Each row of R is roughly a mix of the hidden directions of one of several groups; some rows fit no group.
R:
[[  2  12 -14 -13  -9  -4  19  22 -15 -24]
 [ 15  31   9  -5   5  -9  -7  10 -25  -5]
 [-11  24   0  10  -4  18  -4  29 -15   0]
 [-20 -20 -21   0  17  -7  -1  21 -14   2]
 [ -1   5   8   3 -27  21   3 -19  15 -18]
 [-19  -4  10   1  10  10 -12 -21 -31   4]
 [-16 -26   8   9  12  -2  10  17  -4  24]
 [ -1   4  -3  31   1  -3 -23  21  -8  14]
 [ 22 -15   6  21   3   7  -5  -2 -25  19]
 [ -7  -6 -11 -22  24 -14 -23 -11   5  10]
 [ -6 -20 -14 -17 -19   9 -24  17  -5  -4]
 [-13  -1  -7 -16  19 -19 -24 -17  12  -3]
 [-10 -23   5 -11  -8   9  19   4  25 -17]
 [ 16  -6 -10   5  -1  12  -5 -24  13  29]
 [  4 -26   2   9 -12  10   3  21   3 -27]
 [ 10   2   8 -18  30   3   0  27  -1   5]
 [  9  -3  -1 -11 -18 -25  -7   9 -29 -11]
 [ -2  -6  37  -7  12  21  11  -3  -7  -2]
 [ 19   4   6  22  -6  -9  27  -6 -19   9]
 [ -5 -11  11  21  -3 -18 -22  19 -14  12]
 [  8  30   3  -4 -20  18   1  17 -14   2]
 [-15   5 -23 -24  -4   3 -23   5 -17  -2]
 [  0  27  -2  -4  -4   9  -4 -21  26 -16]
 [ 26 -35  -7   2  -3   0  -4  -6 -14   5]
 [  4  21   3 -27  10  -2  -6  12  -7  26]
 [ -8  10  -7   8  11 -17  15 -13  30 -16]
 [ -5  -8  -9  11  14 -14 -22  30 -11   3]
 [  9   8  10   4   2   3 -32  13 -27  -5]
 [-18  -8  15  10  23  -2  10  -8  27  11]
 [ 15 -13  -8  -7 -21   1 -23  -5   7 -25]
 [ -7  16  24  -4   6 -26 -16  17  -1  11]
 [ -1 -13  -3  14 -30  -2  25   7  -8 -14]
 [ 14  -6  10  -3   3   3 -40   7  -4  14]
 [-15 -10   1  22   7  22   7  22  -6  17]
 [ -2   6   8  23   0   7   4  18 -14 -31]
 [-11 -25  11  -5  -8 -29 -13 -11   8 -10]
 [ 12 -19  14 -17   5   5 -10  -8  19  26]
 [ 16   0   3   6  34   0 -18  -2 -14 -16]
 [ -9  -2  -6   8 -18 -22  20  26 -11   2]
 [  2  21 -16  -5 -29  18  13  -5  -3  10]
 [ -4  -3   7 -13   5  -6  15 -16  22 -31]
 [ -4  21  22  20  21   9 -11   6  12   8]
 [ 15 -32  -8  -3   9 -11  26   2  -1   6]
 [  4  17  39 -11   0  -5  11   8  -3   8]
 [-14  -1  26 -20 -15 -23  -3  -3   1 -12]
 [ 12  10   5 -14  18 -33  10   6  10  10]
 [ -8   0   7  13 -18  -5  32  -7   9  21]
 [  3   7 -15 -10 -10  20 -19  29  -3  -7]
 [  2 -19 -27   3  -1   0 -27   0  -4  21]
 [ 15  -2 -17 -16  -9 -15 -18   9  25  11]
 [  4  20  15   5  18  -9  20 -14  22 -10]
 [ -9  -9  13   5  -8   1 -13  10  16 -36]
 [  3   2  -5 -14   9 -29   5  18  -4  26]
 [ 13  -9  27   6  10  13  -2   9  29   5]
 [-22  -1 -21  16 -16  11  23   9   5  -7]
 [ 21 -11 -23   9  -4 -27  -1   1  12 -13]
 [-14  32   6 -11 -23  -1  11  -9  -3 -11]
 [  9   1  23 -19   8 -13  14 -11  -3  25]
 [-11  -9 -14  11 -12  19  12  19 -19 -18]
 [ 33  -1  13   1  17 -20 -14  -8  -3   0]
 [  3 -20   8   2  18   1  -4  -4  37   0]
 [-11   3  10  11  35 -13  -9  -2  18  -2]
 [ 16  20   8 -23   2 -19  -9  -9   9  19]
 [ 14 -21  10  12   4 -23  -4 -16 -17 -15]
 [ 16  35   0  -7   8 -19  15  -2  -5   2]
 [  1 -12   8  17  -8  14 -11  31 -20  -1]
 [ -8   2 -15  18 -32  18  -9  -8  -3 -10]
 [-11  -7  16 -14   2 -11 -19  25   4 -22]
 [ 11  -4 -16  10   6 -15 -15 -13  22  24]
 [ -1  24   4   4  12  11  15 -15  30   6]
 [ 19  17  23  -2  -2   6  -8 -23  17  11]
 [-15  28   5  -5 -15 -11 -12  17 -18   7]
 [-16  15   0  12 -24   8  -9  21 -16  13]
 [  3 -18  10  20  13  10  -6  -7  30 -10]
 [  2 -19 -17 -12  -5  28   6   1   1 -24]
 [  7 -12 -11  12  -4 -14   9   9  17 -33]
 [ -4  24 -12 -20  12  17  -5 -23  10   3]
 [-11 -33  -2 -17 -13  -7 -13   5  -7 -16]
 [ -2 -31  -7   4 -12   2  -5  12   6 -29]
 [  6   2  -2 -30  27   1  15  -1  15 -12]
 [ -8  -3 -19  12 -24   4 -30 -10   8   2]
 [-30   1  11   3  25   1  -7  22   6   4]
 [ -6  -4  11   1  15 -15   4 -38  12  -4]
 [  0 -15 -11 -11  -7  34  19  10  -5   7]
 [-17  15  -4 -17   8  -2  18   1 -12  30]
 [ -3  30   5   7   3  -2  11  32  -7  -7]
 [  5 -30   5   9 -15 -14  10 -21  11  10]
 [  6 -23 -12 -14 -13  10 -11 -15 -10  24]
 [ -6  13  13  10  -1 -15  30 -20   3 -14]
 [-28   3  12   2  20 -10  -4 -26   5  -7]
 [ -3  16 -14 -11 -10  -5  13  28 -18 -15]
 [  5  22   9  -3  32 -17   4  12  12  -5]
 [ 18  10 -17 -18  -5  10  14   3 -15  26]
 [ 12 -13   4  18  -7  17  23  18 -12  16]
 [ 14  10 -13  14  -8  -6   3  24  30   2]
 [ 24  11   5 -13   6 -19  21  16  -1  16]
 [  4 -14 -18  13   6 -24   0 -20  -9 -19]
 [ 14 -33 -12  -4   1  16 -18 -12   4  -2]
 [  4   7  -5 -15  16  -4 -19  26 -23  -6]
 [  3   8  -3 -14   2 -15   1 -36 -21  -3]
 [ 22  -2 -16  -9 -17  13  14  10  -9  23]
 [-27  -8   9 -22  -1  18  10 -13   8  11]
 [-11  -9   1 -14 -15  -8  -4 -29  26  -6]
 [ -4 -23 -15   3 -25  21   6  -2 -16 -10]
 [  4   0  -5  13  13  -4  -6  24 -23  25]
 [ 11  -8 -13  26   9 -15 -20  -9  18   6]
 [ 23  -6   5  -5   2 -15  21  19  13  19]
 [ 10  11  25  13  18  -1   0 -16  25  -4]
 [ -1 -19 -12   1 -29  21  -1 -19   1  -9]
 [-12  -1   6 -12  -8  13 -22  21  26  -6]
 [  8  -6  -6 -23 -11   5  -5   2  10  36]
 [ -5  22  25 -12  18   0  16 -10  17  -2]
 [ 10  -2  16  14  13  31 -10  -9   5  18]
 [  4 -24 -15 -22  14 -12  -1 -20   6 -11]
 [  2   4   3 -17   1 -28 -14 -14 -19 -19]
 [-17  -8   2  -7  -1  16 -11  -4  30  23]
 [  0   9  24 -16  19 -28  11   3   0   8]
 [ -9  -6  25 -13  -3  -4   5  10   6 -34]
 [  5   3 -14  -5   1  25   8  24  -2  26]
 [-20  -4  -2   8   1  17  17  16   1  30]
 [-13   6  12  12  12 -35  -1   6  16  10]
 [-10 -22   3   8 -26  -6 -11 -17   9 -20]
 [ 11   0 -11 -16 -26  26  -2  -6 -17  -2]
 [-13   0  -4   8  -6   0  -5  17   9 -39]
 [ -4  12   0 -19  -6   7 -26  11  12  25]
 [  0 -21   9  26  12 -25 -10  -4  12  -3]
 [-19  -5 -20  -9 -15  10 -12   0  13  27]
 [  8   4  -8 -12 -13  12  14   1  32  19]
 [  1   2  16   8  18 -18  17  19 -23   9]
 [-12  33  10   4 -15 -18  -4   6   7 -13]
 [  7  13 -14   5   0 -15  36 -10 -13  -1]
 [ -9  13  -6  -9 -16  17 -19  24   2  20]
 [  8 -14  15  -9  12 -13  -5  14 -17  29]
 [ -4  11  30 -12 -17  -2  23 -11  -4  -9]
 [  2  15 -39  -8  -2 -10   7  -2  -7 -13]
 [ 21 -18 -25 -11 -17 -17   6   7   3   0]
 [  8 -21   5   0  -7   1  19  14  18 -27]
 [-24  24   6   7   8  -2  11  16 -22   9]
 [-13   0 -13  18 -27   4 -13 -12   9 -21]
 [ -4  -7  -9   8   9  -6  22  35 -15   2]
 [ 12  15  21 -10  19  13   1   9  25  -9]
 [ -4   5   5  17  -4   1  -3  39 -15  -9]
 [-11  -9  10  13  16   2   1  37   4   7]
 [  1 -10 -15 -19  26  14 -19  -1  -9  15]
 [ 16  -1 -10 -15   4  -3  14   3 -26  27]
 [ -5   5  -1 -11   5  -5 -31  -6  -3 -31]
 [-12   8  11  10  34   7  -8  -4  20  -8]
 [  1  -2   4   3 -21  -8 -31 -21   5 -16]
 [-20  20  10  -6  -6  19 -17  23   3  -9]
 [-25 -20   4 -12  -3  20   0 -17  -6  17]
 [ -3 -30  -8  25 -16  -3 -18  -2  -7   3]
 [-17 -21  -9  14   3 -19   7  -1  27  -7]
 [-25  -4  14   2  -5  31  -2   6 -19   0]
 [  2   3   3   1  -4  31  13  14   1 -29]
 [-12  15  22  21  19   9  -9  -6 -16 -11]]
Which three rows in each list fit none of the groups? Every other row fits one group, some only roughly. Give them in the order they come.
- z355: [ 18  -2   5  -7  19 -19  24  -3  14 -18]
- z876: [ -1  22   0  30  11   7  -2  20   4 -16]
- z202: [ -4  13  25  10  -5  27 -18  -2  -7 -12]
- z328: [-23  -9   1   0  -5  21 -32   0  -8   3]
- z543: [  8  12  23 -16  15   6  -3 -22  19 -11]
- z462: [-20  -3   4   7 -12 -22  14   2 -17 -25]
- z457: [ 12  -2   1 -23  -2  -5 -10  -7 -12 -35]
- z804: [ -6   6 -15 -32 -20  -2  20   0  -4   8]
- z444: [-11 -14  10  28 -23  -6  15   4 -14  -1]
- z817: [-10 -23   4 -12  21 -10 -27  -5  -1 -10]
 | z202, z543, z457
- z996: [  5  22  12   2 -12 -31  16  11   8  -1]
- z887: [  9  15  -6   8   2  23  -8 -19  29   3]
- z428: [ -7   9   3  30  -7   6 -24 -21   1 -10]
- z542: [ 16 -13   6  -6 -24 -26  -5  -5   5 -20]
- z832: [ -3   3  21  19  23  22   0  13 -14  -5]
- z186: [-11 -12  -9 -30  -3 -19 -22  10  -4   6]
- z650: [  2 -21   3  -9 -12 -13 -21  -2 -17  25]
- z735: [ -9  20  10  18 -15  -5  20  -7  25   0]
- z248: [  3  10  17  -6  -2 -14   3 -28 -14  24]
- z684: [  0  -5  25   9  16  15  25 -11 -16  -5]
 | z428, z832, z248
- z191: [-10   7  -6   0  10 -12 -33 -16 -18 -11]
- z592: [  1  11  -9   8  -3 -12   3  42  -2  -5]
- z11: [-10  10  -4  12   3  -4 -28 -27  18  -3]
- z30: [ 11 -11  -2 -10  -9 -32  15   4   0  23]
- z741: [ -3  17 -11  -7 -40   6   2  -4   1  -8]
- z928: [ 21 -13   6 -14 -13  -3 -33 -11   4  -2]
- z839: [  3  -7 -14 -23   1 -25 -16  -8  23   2]
- z532: [  3   4  -3 -21 -24 -15 -11   0  25 -13]
- z453: [ 32  21  -9 -22   1  -7   1  12   0  -1]
- z302: [ 7 -9 -3  2  3 22 -9 19 34  1]
- z306: [-10 -10  20  -3  -8 -14  -4  24 -23 -16]
 | z592, z11, z928
- z768: [  3  -8 -28  -1  19  -3 -23   3 -20   3]
- z820: [ -5 -13  -2 -11 -18  -1 -20 -23   3  25]
- z66: [ -1  -9  -9  30  12 -12  -1  -8  12 -26]
- z456: [ -3 -10   1 -10  34   4 -25  12   6  -7]
- z691: [-13 -23   7  12 -12 -18 -22  13  15   0]
- z358: [ 16  -4   2  34  17  13   5  10 -16  -1]
- z89: [  3   4  15  17  24 -11 -12 -20   2 -21]
- z78: [ 10  17   2   9 -13  -2  10 -32  17 -15]
- z639: [ -9 -32 -15  -6 -23 -15  -3  -9  -6   3]
- z480: [ 11  -4  -6   7  32  -9  26 -11   4   9]
- z705: [14 18 16 15 -8 28 10  7 -5 14]
- z774: [ 20  -4   2  18   4 -25  -2 -16 -23   6]
- z790: [ -7 -16 -33   0 -16  -6  15  -7   7  14]
 | z768, z691, z774
